One turn moves every row onto another: examples first, then more rows asked
Pebe: [-0.56  1.93 -0.88  1.31  1.34 -0.51 -1.17  0.06  2.50  1.28  1.68  1.02
  1.14  0.52  0.36 -1.04  0.68  0.06  0.99 -1.43  0.68  1.92  0.89  0.61]
Zole: [-0.35  1.86  1.33  1.68  1.08 -0.58 -0.66 -1.67  0.14 -0.54  2.73 -0.26
 -0.24 -0.88  0.19  1.56  0.61  2.06 -1.30  1.13  0.04  1.86  0.97  0.78]
Divuk: [-1.97  1.48  2.30 -0.30 -0.04  0.22  1.53 -2.05 -0.81 -0.38 -0.05  0.81
 -1.14 -0.13 -0.71  0.50 -0.02  0.61  1.21  0.20 -1.37  1.18 -2.10  1.70]
mozat: [-0.85  0.57  0.00  0.31  1.33 -0.43  1.98 -1.70 -0.56  0.04  0.68  1.81
  1.57  0.10  1.49  1.47  2.70  1.34 -0.82  0.18 -0.73  0.98 -0.83 -1.57]
meb: [-1.17 -0.71 -1.18 -0.34  1.88  0.39 -0.28  0.87 -0.35  0.37 -0.33  0.76
  1.00 -0.54  0.20  1.85  0.73  2.36 -0.59 -0.54  3.04 -0.39  0.92 -1.56]
pum: [ 0.33 -0.14 -0.60 -0.20  1.02 -2.11 -0.31 -0.40  0.03 -1.12 -0.70 -0.61
  0.91  0.09 -0.74  2.29  1.36  2.21  1.07 -1.20  0.40  0.47 -2.65 -1.39]
Valo: [ 1.40 -0.28  0.25 -1.29  1.38 -1.80  1.52  3.41  0.30  1.14  0.45 -1.84
  0.58  2.46  0.45 -0.62  1.37  0.03  0.73 -0.51  0.04  0.56  1.01  1.35]
Pogeb: [-0.77 -0.73 -0.46 -2.82 -0.15 -1.01  0.74 -0.17 -0.43 -1.73 -0.37 -0.06
 -1.32  2.34  1.18 -0.87 -0.41  0.01  0.49 -1.42 -0.59  0.10 -1.33  1.76]
rad: [-0.14  0.48  1.37 -0.83  0.62  0.57 -0.25 -0.34 -0.08 -0.08  1.19  1.79
  2.41  0.47 -0.25  2.13 -0.54 -0.83 -1.05 -0.87  0.11  2.60 -1.90  0.91]
pimef: [ 0.19  0.80  0.25 -0.07 -0.01  0.04 -0.71 -1.89  0.30 -0.69  0.60 -1.15
  0.30  0.38  0.22  0.02 -0.37  0.03  0.79  3.18 -0.08  1.70 -1.88 -1.44]
sove: [-2.01  0.40  1.05  0.34  1.38  2.20 -0.25 -0.57  0.84  1.00  1.28 -0.09
 -0.02  0.30 -0.18  1.24  1.40  1.95  0.38 -1.76  2.13 -0.19  2.30  0.08]
sunu: [-0.79  1.58  1.55  0.97  0.98 -1.50 -1.08 -0.01 -2.58 -0.95 -0.70 -2.08
 -0.73  0.03  2.08  1.40  2.20  0.47  0.74  1.07  0.75  0.64  2.23 -0.06]
ralar: [ 0.45 -0.57 -0.12 -1.03  1.80 -0.32 -0.45  3.09  1.00  0.19 -0.01 -0.54
 -1.40  0.07 -0.18 -0.17  1.36  2.09  0.66 -1.44 -1.83 -1.94  0.85  0.20]
div: [-1.49 -0.51  0.60  0.10  0.13 -0.40  1.12  3.72 -0.59  0.54 -2.45 -1.66
  0.48 -0.03  0.07  1.15 -0.20  0.30  1.41  0.71 -0.56 -0.29  2.01 -0.44]
luz: [-1.17 -0.04  0.90 -0.59 -0.22 -2.06  0.76 -0.79 -2.43 -1.13 -0.55  0.03
 -0.59 -0.71  0.70 -1.40  0.40  0.12 -2.01  0.09 -2.56  0.99 -0.68 -0.05]
tupo: [ 0.09  1.86  2.25  0.08 -2.25 -0.06 -0.29 -0.35 -0.32  1.39 -1.28  0.78
 -0.26 -2.12  1.27  0.17  0.50  0.24 -0.05  1.31  1.12  0.76  0.68  2.26]
vazo: [ 0.47 -1.18  0.95  0.21 -0.01  0.09 -1.36  2.69 -0.15  1.99 -0.54 -0.44
 -2.37  1.50 -0.04  1.42  0.61 -0.16  0.10  0.05  1.13 -0.96  1.83  0.13]
dadob: [ 1.21 -1.62  1.56  0.52 -1.61 -1.44  0.51  1.64 -2.16 -0.40 -0.81 -2.19
 -1.50  0.65 -0.21  0.39  1.16  1.49 -0.97  1.32  0.77  0.76 -0.32  0.02]
sep: [-0.96  1.77  1.75 -0.62 -0.49  1.06  1.79  0.58 -0.09 -0.06 -0.38  0.13
 -0.35 -0.90  0.13 -3.37 -0.18  1.23 -0.61  1.24 -1.21  0.00  0.89  0.26]
ziv: [ 1.15  0.41 -0.72  0.14  0.31  0.19  0.13  1.83 -0.83  0.49  0.32  0.44
 -0.13 -0.48  2.00  1.13 -2.01  2.71 -0.47  0.50 -0.91 -1.29  1.94  0.09]
lin: [-1.74  0.86  0.46 -0.24 -0.66  0.07 -0.06 -1.01  0.01 -0.41  0.25 -0.83
  0.70  0.99  0.54 -0.61  4.49  0.36  0.05 -2.43 -0.68  1.92 -0.24  1.39]
Pusuk: [-0.36  0.25  0.75  0.31  2.27  0.09 -0.89  0.89 -1.02  0.05 -0.40 -1.06
  0.32  3.55 -0.59  0.52 -0.05  0.35  0.77 -3.21 -0.53 -0.37 -0.84 -0.11]
supiv: [ 0.44 -0.36  1.51 -1.80 -1.60 -0.71  0.39  0.45  1.58 -0.45  0.54 -0.68
 -0.10  1.77  1.92  0.92 -0.97  1.03 -0.48 -1.10  1.22  0.90 -1.14  2.70]
pegu: [-0.22  1.04  0.10 -0.04  0.66 -0.95 -0.06  3.63 -0.43  0.53  0.44  2.74
 -0.84 -0.42  0.09  1.08  2.01 -0.21 -0.30 -1.44  0.12  1.26 -1.62  1.67]
zud: [-0.10  0.73  2.01  1.35  0.40 -1.51 -1.42  0.46  0.14 -0.83 -0.08 -1.15
  0.98  0.98  2.81  0.38  0.19 -1.47  1.28  0.63 -0.22  1.36  1.79 -1.62]
budif: [-1.07 -0.54  0.66  0.30  0.18 -1.74 -1.70 -1.69  0.88  0.33 -0.64  0.89
 -0.13 -1.52  1.97 -1.53  0.04  0.37  0.19 -0.20  0.05 -0.88  0.10 -1.46]
lil: [-1.28  1.24  0.85  0.42  1.61  1.36 -1.11 -1.14 -1.96  0.93  0.93 -0.23
 -1.30 -1.04 -1.34  1.28  3.23 -0.86  0.26 -0.09  0.01  0.94  0.97  0.72]
niver: [-0.77  0.60 -0.44 -0.52  1.15  2.05  1.45  2.45 -0.15  0.11 -0.69 -2.96
 -0.03  0.03 -0.87  0.99  1.23  1.02  1.81  0.43 -0.25  1.45 -0.66  2.47]
vota: [ 0.85  1.66 -0.92 -1.23  0.02  0.11  1.11  0.67 -0.12  1.89  1.32  0.29
 -0.14 -0.23  0.29  1.03  0.01  1.27 -1.26  0.81  1.10  2.21 -1.28  3.27]
reban: [-0.30 -0.77  0.45  0.47  2.51 -0.94  1.33  1.77 -1.06  1.17  1.37  0.78
 -0.07 -0.20  0.47 -0.33  1.41 -2.61 -0.15 -0.24 -0.59 -0.89  1.60  0.40]
fidu: [-1.01  0.23  1.76 -1.39  0.19  0.46  0.00  2.60 -2.27  1.01 -0.81 -2.61
  0.25  1.97  0.33 -0.57  0.32  1.74 -1.06 -1.31 -0.85 -0.10  1.73  1.23]
Dekun: [-0.23  0.77  1.04  0.10 -0.24 -0.18  0.48  2.80  0.93 -0.21 -0.31  0.68
  0.98 -0.59 -0.07  0.59  4.00  0.46  0.83 -0.91 -0.30  0.68 -2.50 -1.02]
Nake: [ 0.03  1.62 -0.97  0.55  1.13 -0.38  0.06 -0.99 -0.29  0.01 -0.39  0.35
  1.34  1.41  0.37  1.21 -2.77 -0.46  1.32  0.52 -0.03  1.90  1.89 -0.58]
kir: [ 0.10  0.78  0.43 -1.00 -2.40  0.02  0.58 -0.29  0.71 -1.26 -2.06 -0.79
  3.16  0.16 -0.44  0.55  0.36  1.69  0.40 -0.69  1.06  1.67 -0.41  0.46]
ler: [ 0.31  2.79  0.17 -0.81  0.56  0.59  0.24  1.19 -0.90 -1.28 -0.27 -1.34
  0.44  0.60 -1.63 -2.37 -1.01  0.25  0.65  1.73  0.15  1.42  1.44  0.84]

rad moves to mozat
ziv moves to dadob
kir moves to lin
And these:
supiv moves to Dekun
vazo moves to div
meb moves to sunu
lil moves to Nake

